In the data rows, 128 means zero.
Here are some points:
[136 101 155 111 144 150 135 125  88 172 142 126]
[138 120 129 127 139 108 155 114 108 136 109 145]
[142 125 125 126 128 140 134 168 149 107 145  98]
[136 159 131 173 112 139  99 157 187 131 122 149]
[124 108 126  98 152 131 156 114  87 160 136 139]
[130  99 133 115 163 147 151 158  77 171 122 126]
[124  87 159  93  71 142 124  97 165 153 180 149]
[123 104 141  76 127 126 133 132  96 125 148 154]
[139 143 118 192 129 157  87  93 190 128 111 117]
[123 117 168 104  96 117 121  91 130 123 137 147]
[176 144 106 108 143 118 155 179  60 138 123 108]
[128 118 150 113 118 160 149 159 112 154 141 136]
[113 104 158  98  85 113 127  86 143 105 142 146]
[150 100  96 123 159 139 144 183 100 151 163  99]
[107  84 140  89 137 151 122 118 123 151 165 145]
[125 156 116 149 117 125 100 124 164 111 124 146]
[ 87 167 125 139  98 103  96  84 168  77  93 141]
[ 98 119 139 105 127 130 123 154 108 109 153 150]
[144 119 143 100 111 141 148 139  94 154 133 127]
[113 169 143 162 103 132  67 132 178 102 110 137]
[122  83 104 137 142 120 141 192 144 100 150  81]
[114  70 108 106 140 153 130 138 114 143 153 124]
[138 168 107 182 168 157 106 115 128 151  78 125]
[103  86 136 123  93  91 154 166 161  89 148 112]
[139 147 129 134 164 162 135 166 105 128 127  91]
[ 86 161 131 157 119 117  78  87 174  98  79 156]
[125 130 119 115 147 154 120 156 131 120 149 120]
[145 162  98 157 116 139 128 166 126 107 114 114]
[177 120 120 127 155 145 150 126  90 180 143 111]
[ 98 163 123 139 124 100 133 124 134  75 104 136]
[164 163 160 151  97 161 151 141 153 120 101  94]
[121  95 123 102 117 127 133  80 128 173 172 153]
[115  83 132 119 126 134 135 168 139 123 166 116]
[180 125 133 128 128 160 145 150 122 171  88 111]
[118 155 110 169 150 122  83 119 152 135 115 146]
[138 161 129 151  84 131 129 160 192  85 127 122]
[167 117 126 130 161 156 151 163  80 166 125 111]
[132 171 115 180 129 122  94 140 166 124  84 122]
[145 120 135  99 124 142 156 112  94 156 117 133]
[102 140 122 136 120 114 150 102 127  96 115 135]
[150 129 146 123  90 112 151 102 133 133 118 153]
[119 106 128 109 122 113 129 109 119 144 146 161]
[153 151 121 157 132 138 160 170 131 143 110  98]
[137 127 133 104  93  99 131  99 119 116 153 154]
[134 119 121 114 138 135 158 114  80 153 107 122]
[163 126  98 112 117 114 151 162 104 132 168 100]
[129  90 147  85 112 144 139  88  99 153 178 137]
[125 184 127 163  91 104  90 116 165  84  98 125]
[132  99 126 116 155 131 155 147  70 172 136 120]
[118 109 103 105 136 110 128  91  90 139 148 156]
[124 163 141 155  67 115  91  77 232 114 130 143]
[ 97  77 121 111 157 126 144 124 140  94 127 102]
[126 122 103 126 153  95 143 130  92 132 109 147]
[124 166  95 161 122 118  95 136 136 106 114 138]
[139 112 118  98 144 131 152 115  72 162 135 131]
[122 149 128 161 163 160 112 113 156 124 100 122]
[140 150  92 144 157 158 146 189  98 153  99 119]
[118  98 118 111 161 128 148 174  61 177 142 142]
[131 174 143 146  83 133  94 114 177 104 107 156]
[119  98 138 127 105 109 131 118 194 103 110 120]
[112  90 133 105 125 134 141 170  92 150 166 140]
[134 114 130 101  99 145 126 184 108 127 167 129]
[131 135 119 106 128  99 149 118  92 122 116 132]
Here are 40 more points, each followed by its number:
[126 124 122 173 130 138 110 112 187  99 118 104] 0
[106 166 116 168 134 123  70  39 186 117 115 138] 1
[167 124 112 123 139 121 156 132 114 135 152  87] 2
[140 104 129 107 124 132 154 117 112 168 113 128] 3
[129 130 125 121 166  91 153 135  85 127 108 134] 4
[132 152 145 160 112 129  84  58 224 112 121 130] 5
[114  97 132  60 150 116 135 141  89 120 163 145] 6
[117 149 125 166 115  89  92 104 203  98 115 117] 7
[126  87 132 137 116 129 139 163 187 102 153  87] 8
[124 158 132 181  79  99  78  81 224 111 137 113] 9
[ 91  80 117 115 130  86 137 135 156 105 136 118] 10
[145  97 137  96 110 143 135 113 115 147 166 133] 11
[118 173 102 166 143 129  85 163 142  87 102 116] 12
[144 118 139  97 125 133 158 164  75 149 118 134] 13
[103 118 120 105 133 116 133 126 103 114 160 143] 14
[ 89 155 144 150 136 104  93  83 165 101  98 170] 15
[150 115 160 106 129 181 119  85 105 164 128 122] 16
[135 102 131 112 141 117 156 102  93 158 124 131] 17
[123 177 119 178  70  99  91 140 170  93 100 130] 18
[165 116 118 120 166 154 131 148  80 167 132 104] 19
[116 166 159 163  95 114 126  74 167  95  99 120] 20
[100 157 135 157 134  89  81  55 187 104 119 142] 21
[134 117 152 158 100 132 125 138 183  94 154  96] 22
[109 101 140 125  96  94 134 113 167  91 137 127] 23
[ 90 117 165 116 112 126 117 104 137  90 116 142] 24
[112 181 134 146 115 104  74  80 197  90  96 124] 25
[183 122 116 123 153 134 151 169  99 172 137 107] 26
[126 167 114 166 124 134  97 152 143  87 120 113] 27
[132 146 129 149 126 131 122 143 170  81 113 112] 28
[122 167 117 167 146 161  74 104 153 114  97 120] 29
[105 156 160 136  96 112 116  62 198 102 132 154] 30
[117 158 129 161 135 154  78 137 142 105 118 131] 31
[114 112 159 101 117 121  99  98 136 111 126 158] 32
[118 157  86 152 121 123  87 113 165 103 101 137] 33
[143 143 134 150 114 116 161 192 139 117  99  93] 34
[172 111 128 133 159 142 152 142  90 179 155 114] 35
[131  89 133  90 126 137 137 122 105 148 152 142] 36
[115 168 110 161 100 118  91 110 170  97  98 136] 37
[124 136 113 149 106 114 121 133 161  81 122 105] 38
[161 126 107 129 159 160 146 134 100 170 112  92] 39
Which of these numbered points is nearest to each point below, looking only along the 5 directions in which the first points spread most? Its number follows each.
[120 156 123 171 153 132  99 146 158 120 117 137] > 31
[122 113 127  99 137 142 146 129  69 150 108 138] > 17
[114  91 147 100  73 112 139 129 170 105 150 128] > 23
[117  92 119  80 152 141 125  91 111 142 157 147] > 36
[138 146 127 140 130 145 147 207 118 122  98  84] > 34
[155 125 143 102 149 156 127 120 100 165 125 122] > 3
[118  90 128 135 146 137 132 164 159  98 128  85] > 8
[135 135 135 127 152  94 147 114 100 130 113 150] > 4
[137 126 126 122 114 129 146 157 133 145 141  89] > 2
[ 73 160 126 152 142  99  80  73 137  73  78 137] > 15
[ 95 165 136 162 116 116  82  54 180 106 105 148] > 21
[128 188 129 156 106 114 107 104 169  90 112 124] > 37
[103 166 109 175 144 113  91 109 153  99  85 137] > 33
[100  93 114 116 134  91 130 156 154  96 107 129] > 10
[116 106 186  90 116 144 103  46 158 141 161 163] > 32
[151 133 136 132 100 142 149 158 116 147 130  86] > 2
[155 121 159 123 121 167 139 156 113 174 163 124] > 35
[137 105 118 103 159 125 153 110  64 172 136 133] > 17
[141 177 116 161 105 106 157 183 129  95 103 112] > 34
[139 148 125 150 132 139 157 189 116 131 117  92] > 34
[109  80 131  80 135  98 143 147 104 115 182 143] > 6
[123 166 118 156 104 120  93 105 155 103 102 142] > 37
[115 147 144 132 106 109 160 141 128  83  98 122] > 38
[112  98 117  94 127 113 136 120 110 107 123 127] > 14
[115 112 149  98 126 127 109  87 130 125 127 158] > 32
[127 178 104 184 166 111 113 178 124 111  77 106] > 12
[115 119 120 119 137 143 125 164 158 112 144 119] > 8
[107 102 116 118 116  93 132  90 127  98 140 131] > 24
[ 89 105 114 118 135  81 142 176 127  73 112 128] > 10
[102 170 127 164  93 105  81  73 181  95  88 137] > 25
[115 117 133 131  60  90 131 113 171  87 124 130] > 23
[136 118 147 111 128 125 155 115 114 151 111 122] > 3
[140 134 139 127 105  93 160 157  91 108  84 140] > 4
[139 151 108 134 150 126 158 210  93 108  96  94] > 34
[147  99 157  97  93 146 141 108 120 159 153 128] > 11
[103 100 107  98 131 108 138 121  98 101 127 134] > 14
[133 103 130 148 119 153 132 172 170 112 140  84] > 8
[157 105 129 129 135 151 152 115  92 188 146 123] > 35
[139 117 141 107 127  91 124  62 135 133 164 172] > 32
[134 144 147 164  86 140 105 136 204 115 135 134] > 22
[115 168 119 174 117 128  92  64 186 117 114 141] > 1
[138 159  93 166 119 146 101 149 143 101 100 124] > 27
[123 168 108 151 106 136  87 108 169 105  99 145] > 37
[113 143 129 169 105 109  78  30 238 119 120 118] > 5
[125  90 170  90  93 133 144 154 132 141 176 147] > 11
[108  82 107  97 148 140 132 165  77 162 183 147] > 6
[139 145 112 153 150 161 148 123 109 150 114  93] > 39
[105 118 146 111 143 122 134 151 111 117 142 149] > 14
[126  89 128  76 102 112 140 157 107 114 173 142] > 6
[126 105 122 102 159 128 148 132  68 161 131 142] > 17
[131 148 127 165  59 114 108 126 209  96 157 115] > 22
[114 173 109 162 139 120  81 174 138  78 107 122] > 12
[123 157 139 146 142 135 132 154 156 103  79 100] > 27
[141 159 130 163 146 170 142 136 111 137 107  94] > 39
[132 102 107 115 168 122 158 184  55 169 128 129] > 19
[ 91 158 176 147  72 113  83   0 191 108 125 162] > 30
[105 153 107 176 133  85  86  94 214 115 132 132] > 7
[166 115 104 129 183 149 141 166  81 172 117  94] > 19
[115 146 169 130  59 139 135  93 176 104 120 168] > 30
[115  96 140 123 107  97 136 137 163  95 125 124] > 23
[114 110 125 160 129 102 122 165 176 103 162 109] > 8
[135 121 144 123 139 116 168 158 110 139 104 119] > 2
[106 131 137 121 116 114 147 151 129  72  86 127] > 38
[105  92 131 127 114 105 146 198 168  78 111 112] > 8
[106 118 130  94 136 109 134 140 102 101 137 151] > 14
[133 110 151 112 122 125 130  52 140 140 125 150] > 32
[141 158 135 154 109 168 129 142 152 118 134 125] > 28
[128 102 160 102 101 117 127  84 151 141 147 157] > 32
[118 174 134 171 100 122  69  74 178  96 101 123] > 25
[142 177 126 182 162 150 110 156 114 124  81 102] > 12
[145 139 151 109 127 107 135 175 113 122 146 138] > 2
[120 174 118 152 101 117  86  67 186  91 111 121] > 25
[117 165 111 165 142 117 101 102 162 108 118 140] > 33
[133 151  93 148 135 126 131 238 125  78 113 121] > 34
[118 144 117 142 132  99 121 140 149  78 122 110] > 38
[107 122 123 115 139 101 136  86 124  94 125 132] > 24
[103 114 136  85 141 134 135 123 102 114 144 147] > 14
[135 125 134 121  97 101 140 121 114 112 118 154] > 24
[123 156 120 152 144 123 133 174 152  94 108 128] > 27
[132 105 115 144 129 147 134 172 137 117 142  80] > 8
[154 113 144 127 125 162 141  94  97 183 141 128] > 16
[134 124 118 141 123 150 126 135 139 104 117  93] > 28
[124 152 147 143 108 144 127 118 164 105 118 139] > 28
[136 158  99 166 186 166 154 163 102 148 106 106] > 39
[ 96 164 155 164 107 120  79   6 188 102  88 145] > 1
[179 122 110 139 137 154 156 198  84 162 124  97] > 26
[127 144 108 185 110 128  92 126 191 125 126 134] > 0
[108 155 128 156 100  95  80  55 213 110 130 136] > 30
[110 138 154 142 113 127 144 102 146 113 130 165] > 24
[146 163 116 171  89 152 106 150 145  95 105 118] > 28
[156 168 131 167 102 169 144 163 138 139  93  95] > 34
[114 130 125 124 123 131 127 172 129 110 162 105] > 8
[126 164 117 171 152 150  88 177 116 101  96 112] > 12
[108 165 128 146 115  90  79  68 178  94 110 131] > 21
[128 171 135 140 134 139  92  89 180  94  85 139] > 37
[148 180 134 175 116 139 149 172 135 120  94 113] > 34
[134 170 119 182 145 132 106 151 131 116  86 112] > 12
[132 187 142 169  85 115  97 116 180  93  90 126] > 18
[179 127 125 121 153 135 155 194 102 164 107 115] > 26
[133 156 149 146 101 156 122 176 150 101 112  99] > 28
[149 113 152 129 127 172 149 111 107 186 135 133] > 16
[ 98  94 114  90 193 128 117 154  77 141 159 150] > 6
[118 143 111 161 118 121  86  60 206 133 139 146] > 5
[ 86 158 150 155 126 119  79  52 169 104  82 167] > 21
[127 166 107 156 138 134  95 145 144 120  95 144] > 31
[133 115 116 116 127 103 149  95  87 142 127 142] > 17
[114 103 137 114  93  93 130 110 160  94 132 138] > 23
[117 150 137 176 103 106  84  66 206 108 133 129] > 5
[ 74 157 117 151 150  94  81  70 145  87 103 143] > 15
[150 134 150 101 135 156 146  96 104 173 140 137] > 16
[113 171 122 173 106 113  82 128 166  88 112 131] > 37
[ 81 155 117 159 140  98  87  74 145 104 119 157] > 15
[156 110 128 131 153 155 151 129  80 187 159 124] > 35
[177 121 126 111 140 136 149 140 100 173 148 111] > 35
[127 104 132 103  99 122 123  75 134 138 135 158] > 32
[124 146 132 173 134 128  82  63 213 123 113 136] > 5
[156 160 115 154 160 167 161 149 115 137  95  87] > 39
[125  96 143 106 143 151 139  91 110 185 128 146] > 16
[114 162 122 140 138 120 120 136 136  88  96 112] > 27
[112 165  96 156 143 107 105 102 169 115 127 147] > 33
[163 103 144 108  90 138 133 153 152 146 161 118] > 11
[104 155 145 170  92  96  79  22 212 114 127 141] > 5
[118 115 147 100 121 126 111  97 136 118 125 159] > 32
[125 114 124  72 127 141 134 122  79 125 112 137] > 17
[140 120 125 132 161 137 152 120 110 158 119  90] > 39
[149 120 145 103 114 142 154 123 106 156 116 119] > 3
[132 130 117 136 112 155 135 187 127 117 162 105] > 8
[117  81 103 118 150 107 136 144 162 117 139 102] > 10
[167 121 127 124 152 141 144 179  83 168 144 119] > 26
[104  96 125 109 123  97 107  32 158 124 145 143] > 32
[173 126 107 114 138 151 149 162  91 155 127 102] > 26
[123 175 113 154 108 102  87  92 189  93 104 118] > 37
[148 112 136 111 133 150 148 117  84 168 111 128] > 3
[118  95 130 109 168 140 146 110  89 179 122 142] > 17
[148 185 148 164  90 121 147  88 160 119 116 116] > 20
